A: a few groups of rows, each row roughly a mix of its group's hidden directions
A (91 x 10)
[[ 27.9  23.9  -3.5 -18.9  12.0   6.2 -23.2   4.0  37.0  17.6]
 [ 19.5   7.5 -22.4 -20.7 -18.1  23.0 -32.1  18.1 -16.3  16.8]
 [-28.7 -24.8 -32.9 -15.1 -14.8   3.7  26.0 -20.3  -7.4  -2.7]
 [  7.4  17.1  15.3 -31.7  10.9   0.3  32.6  24.8  25.7  -9.5]
 [  1.6   8.4  25.0  -2.9  27.2 -15.4  29.8 -14.6  36.5  -3.7]
 [ 15.4 -25.0  29.0  14.8  17.3 -14.0  33.2 -14.4  19.8  -3.9]
 [-12.6 -16.1 -30.2 -40.9  22.2  13.3  11.8   2.3  -9.7 -14.7]
 [-13.7  18.2  -6.4 -12.6 -34.6  -9.0 -23.7  17.6 -34.4   9.4]
 [ 22.2 -39.1 -30.3  14.7  16.8  19.4  17.5  -1.3   1.8   1.0]
 [ 29.7  23.8  29.1   4.2   7.7  -9.6 -27.1  11.7  20.6  19.2]
 [ -0.6 -27.0   8.1  10.0 -36.5  25.0  -2.5  31.3 -16.1  -6.1]
 [ 27.0  -8.6  14.6 -15.3  14.3  22.9  -1.4 -30.3   4.1 -34.8]
 [ 22.2  -0.2 -17.2  42.0  30.8   0.2  -6.8 -20.4 -11.1   6.8]
 [-30.7 -33.2  -7.4  -2.7  22.2 -17.2  33.8   7.1   4.8   5.3]
 [ 25.9  -3.6 -18.6  31.5  30.9  10.0  10.3 -29.2   1.2  -9.9]
 [ 42.8 -14.8  14.6   8.5  -0.4  16.6   6.8 -23.9  14.9 -26.1]
 [-18.9  43.8   7.6  -2.4   6.4 -33.5  -6.7  16.3   9.5  15.0]
 [ 24.1  -8.2  -1.9  29.7 -37.0  20.3 -20.4   5.9  -9.7  16.5]
 [-37.4   4.3  20.9  10.4   2.5 -40.6   9.1   0.0  10.9  17.7]
 [-26.7  -5.9 -29.6   0.4  -1.3 -10.3  26.7 -15.1  35.5  14.1]
 [-10.6 -46.7   0.9  10.6  -9.3 -13.9  20.4   1.0   4.7  31.8]
 [ 30.4  28.4  16.8  18.2 -24.1  12.0 -32.2  -2.0  -4.5  -0.5]
 [  7.7  50.4  11.3 -21.0  -5.8 -15.2 -20.1  -3.8  10.9  12.9]
 [  0.7   0.9  35.4  39.6  14.4 -12.6  15.0  -9.7  15.1 -20.0]
 [ -7.4   9.5  -0.9  18.2 -28.4  13.7 -25.5  21.8 -37.8 -10.7]
 [ 28.9  22.0  -2.4  -2.0  21.9  13.7 -13.3  -1.3  44.2  -2.1]
 [ 23.6  15.9 -15.8 -10.0 -30.9  30.3 -25.4 -17.0 -10.7  -7.1]
 [ 16.0   4.4  17.6  -0.4 -18.2 -22.6 -31.4  34.0 -12.6  20.1]
 [ 32.6  18.3   8.5  19.0  10.2 -22.7 -31.4  22.5  -5.8  12.3]
 [-22.1 -41.5  -7.4   4.1 -27.2   2.2  12.7  -9.7 -21.9  19.4]
 [-24.2 -38.7  -1.3   7.2   3.2  -5.0  36.7 -19.9  -5.5 -13.9]
 [  3.0 -27.5  -4.0   5.9  29.6   0.9  47.9  -9.4   7.1  -1.4]
 [  3.7 -53.5  16.4  11.2   0.0   2.5  22.7 -17.8  -4.2  -2.3]
 [-11.9 -34.4 -42.3   9.3  10.2  -7.1   1.3  -4.9 -26.7   6.1]
 [ 17.1  31.9  33.1  -7.4 -20.0  -8.7 -23.2 -21.8 -12.5  -5.3]
 [-11.4  -9.3  17.1  14.4 -33.6   5.8  13.8  30.0 -32.0 -11.7]
 [-22.5  34.1   6.7 -30.6 -19.1  -7.7 -21.8   5.9 -23.1  -3.8]
 [ 13.1  10.2   2.2   5.1  24.1  25.3   2.6 -12.4   5.1 -49.2]
 [ 25.0  21.9   7.0  -2.6 -18.8   7.9 -47.8  13.7  -9.1  -1.8]
 [  5.4 -38.6 -30.1   3.6   4.8   3.8  29.4   7.6 -22.6  15.0]
 [-35.7   1.0  -1.8 -37.6 -22.7 -14.5  -9.7  14.4 -19.9   4.1]
 [ -1.7 -46.0  -6.6   8.7  14.9   0.2  25.7 -31.2   4.6   3.6]
 [ 12.8  42.0 -11.5 -13.7  -5.0  -9.3  -8.0   4.0  25.4 -32.4]
 [ 15.6   4.2  22.0 -10.1 -38.0  35.4  -5.9  -6.4 -21.2  -8.1]
 [ 12.9   6.1  25.7   1.0   7.9 -22.2 -21.8  38.9  -8.5  25.6]
 [-23.3  43.2  23.1 -18.9  -4.5 -23.1  -0.7  -5.2 -13.8  -8.0]
 [-32.6   5.8   7.4  -9.4 -20.5 -39.1  10.4   9.5 -24.8  11.3]
 [  6.7  21.1  16.5 -33.7 -16.3  35.2 -21.4   6.8   5.3 -14.2]
 [  3.9   2.2  31.4  10.8 -31.7  -4.2 -42.9  -6.3  -6.6   8.2]
 [-29.0  23.3  14.3  -4.7 -17.6  -5.9  -9.4  37.3 -19.3 -18.1]
 [ 21.6   8.3  27.6   4.8  12.7  -8.8  15.4 -18.3  35.5 -27.1]
 [ 29.3  -6.0  29.4  14.8  23.7  -3.9 -16.8  29.8  12.0  16.2]
 [-10.3 -39.1 -11.5  -2.2 -26.6 -20.3  27.2  10.4 -12.7  15.4]
 [ -5.2  -5.4 -14.3   2.2  38.0 -11.2  41.5 -14.5 -10.9 -15.6]
 [-18.5  33.6  16.0 -14.7   3.3   5.9 -20.9  33.0  11.7 -21.9]
 [ -4.2  37.4 -10.0 -20.2  19.4  10.5  -3.3  -9.4   0.1 -40.3]
 [-21.4  -8.2   3.0  -7.3 -43.1  -7.3 -12.5  10.4 -35.5  10.3]
 [-24.3 -25.1  13.0   7.1   0.3 -35.4  32.6   3.4   5.2  18.5]
 [-11.9  32.5  27.3  21.1 -22.4 -27.3 -17.4  -1.7 -11.5   7.9]
 [-19.7  15.0 -30.8   8.1 -11.0  -0.2 -32.6   7.8 -28.9  20.5]
 [ 36.9  32.3  -8.3   8.6  23.9   2.1   1.2  14.0  28.3   3.2]
 [-22.1 -13.8 -35.6 -18.9 -32.0   5.1   4.7  13.1 -22.6   8.8]
 [ 35.7 -34.5  14.4  13.7  -2.9   2.1  23.3 -20.4  10.5 -13.9]
 [ -3.8   0.0  27.4  23.3  42.3 -18.6  16.6 -10.1  14.6   9.7]
 [ 43.8 -15.9 -14.7   8.4  11.9  20.4   5.1 -16.1  24.9  14.4]
 [ 15.0  17.7   2.2 -13.8  27.7 -19.8  41.5   2.8  22.5   2.5]
 [  1.9  -3.2  -7.8 -24.5  18.3  -0.6 -17.6  44.9 -21.0  18.7]
 [-30.4 -36.3 -13.3  -8.0 -14.9 -10.3  23.1  -3.2 -26.0  10.2]
 [ 11.3  24.5   9.4  25.6  45.3  -7.9   0.2 -14.8  17.1  -5.6]
 [ -7.3 -10.3  14.5  10.9  26.7 -28.3  40.9  -4.5  20.8   2.1]
 [ 21.3   6.5 -31.4  36.0  19.5   3.0 -18.5 -13.0 -19.8   7.5]
 [ 26.1  40.3   4.3  20.6  18.6   5.6 -23.5  -7.3  19.6  -4.0]
 [ 34.5  29.4   9.9  -5.5 -12.7  20.5 -31.2 -13.2  -3.5 -14.3]
 [  6.1  48.6  -3.8  -7.8  22.2  -4.7 -21.6  15.7  19.5  -7.2]
 [  3.1  -6.1  24.7   6.5  26.8  21.2  25.5 -18.8  19.6 -29.5]
 [ 18.0 -34.9 -17.6  22.1   1.0  24.0 -11.8 -31.7  -6.8   5.5]
 [ -3.8 -25.0  -5.0 -11.1  31.0  -2.8  23.9 -39.4  15.9  -0.9]
 [ 10.4  42.3  17.9  17.5  19.6  -4.0  -8.4  -1.3  25.9 -21.5]
 [ -8.9  25.5  29.0  23.9  25.8 -12.3 -12.9 -23.7  21.0  -2.6]
 [  9.4  -8.3 -14.3   6.0  -5.4   4.9 -19.7  44.1  -7.1  36.0]
 [  6.8  48.0   1.6   2.1  -3.7   8.9 -30.2  -9.5 -23.8 -10.7]
 [ 13.1 -11.6 -18.0   3.1  34.3 -20.0  37.0  -2.0  21.2   9.5]
 [ -5.1  -1.8 -15.8  -1.1  40.1 -15.7  40.8 -11.8  -6.1 -12.4]
 [  2.8  36.1 -31.5   4.7  27.6 -23.1   9.9   9.5  14.0 -11.2]
 [-21.7  11.6   8.5  -8.5 -39.1 -23.7   0.4 -23.9 -24.7  10.6]
 [ -5.2 -31.4  -9.3 -22.7  -5.2  -8.3  42.4  24.3  -1.6   6.0]
 [ -7.4  47.4   9.3   3.5  11.5 -21.4 -16.7  28.5   2.5   6.5]
 [-29.7   4.9   5.6  10.7  27.4 -34.9  27.3   2.6  12.7  14.1]
 [ 36.1 -35.1  -0.5  10.8  -8.6  27.2  -8.2  -6.4 -23.0   5.1]
 [  9.7 -25.8 -11.6  11.8  32.2  -8.9  39.6 -15.4  13.1  -0.1]
 [-19.8 -14.5 -38.4 -38.4   2.0  11.0   7.1   6.3 -19.2  -0.6]]
one row of each group, then the others: which group is each in?
[-33.7 -33.5 -14.1  -1.2 -10.7  -6.8  25.8   0.1 -29.1   0.0]	Q
[ 19.7 -27.3   3.2  47.1  -1.9  23.1  -7.7 -12.1   3.8  -3.4]	H
[-22.9  11.9   8.0  10.4  27.1 -40.1  22.6   7.8  16.4  10.8]	N

[ 27.7 -20.1  -1.5  33.5  21.4   0.9  22.5 -20.1  20.8   5.6]	H
[ -8.3  21.3  21.1 -28.3 -33.3  11.4 -24.5   1.5  13.3 -18.3]	N
[-13.1  47.3  -1.3  -7.4  14.5 -20.4   0.4  -6.3  31.5  -1.7]	Q
[-15.1  32.2  18.5 -11.9 -27.0 -20.3 -30.9  10.9   1.2  13.2]	H
[ -7.7  -0.1 -18.5 -24.7  32.8  16.0  15.6 -11.3   7.2 -37.0]	Q
[ 19.1  14.9 -28.8 -10.9 -11.3  23.8 -36.2  -5.3 -23.0   5.9]	H
[-36.5   2.5  -6.7   1.8  30.0  -9.2 -33.2 -19.1  10.6 -13.4]	H
[-29.7  15.0  16.4  -9.9 -23.3 -37.5   0.3  22.5  -7.9  11.9]	H
[ 30.7  25.9  -4.7  11.6  34.2 -24.6   4.0  16.8  15.5  -6.9]	N
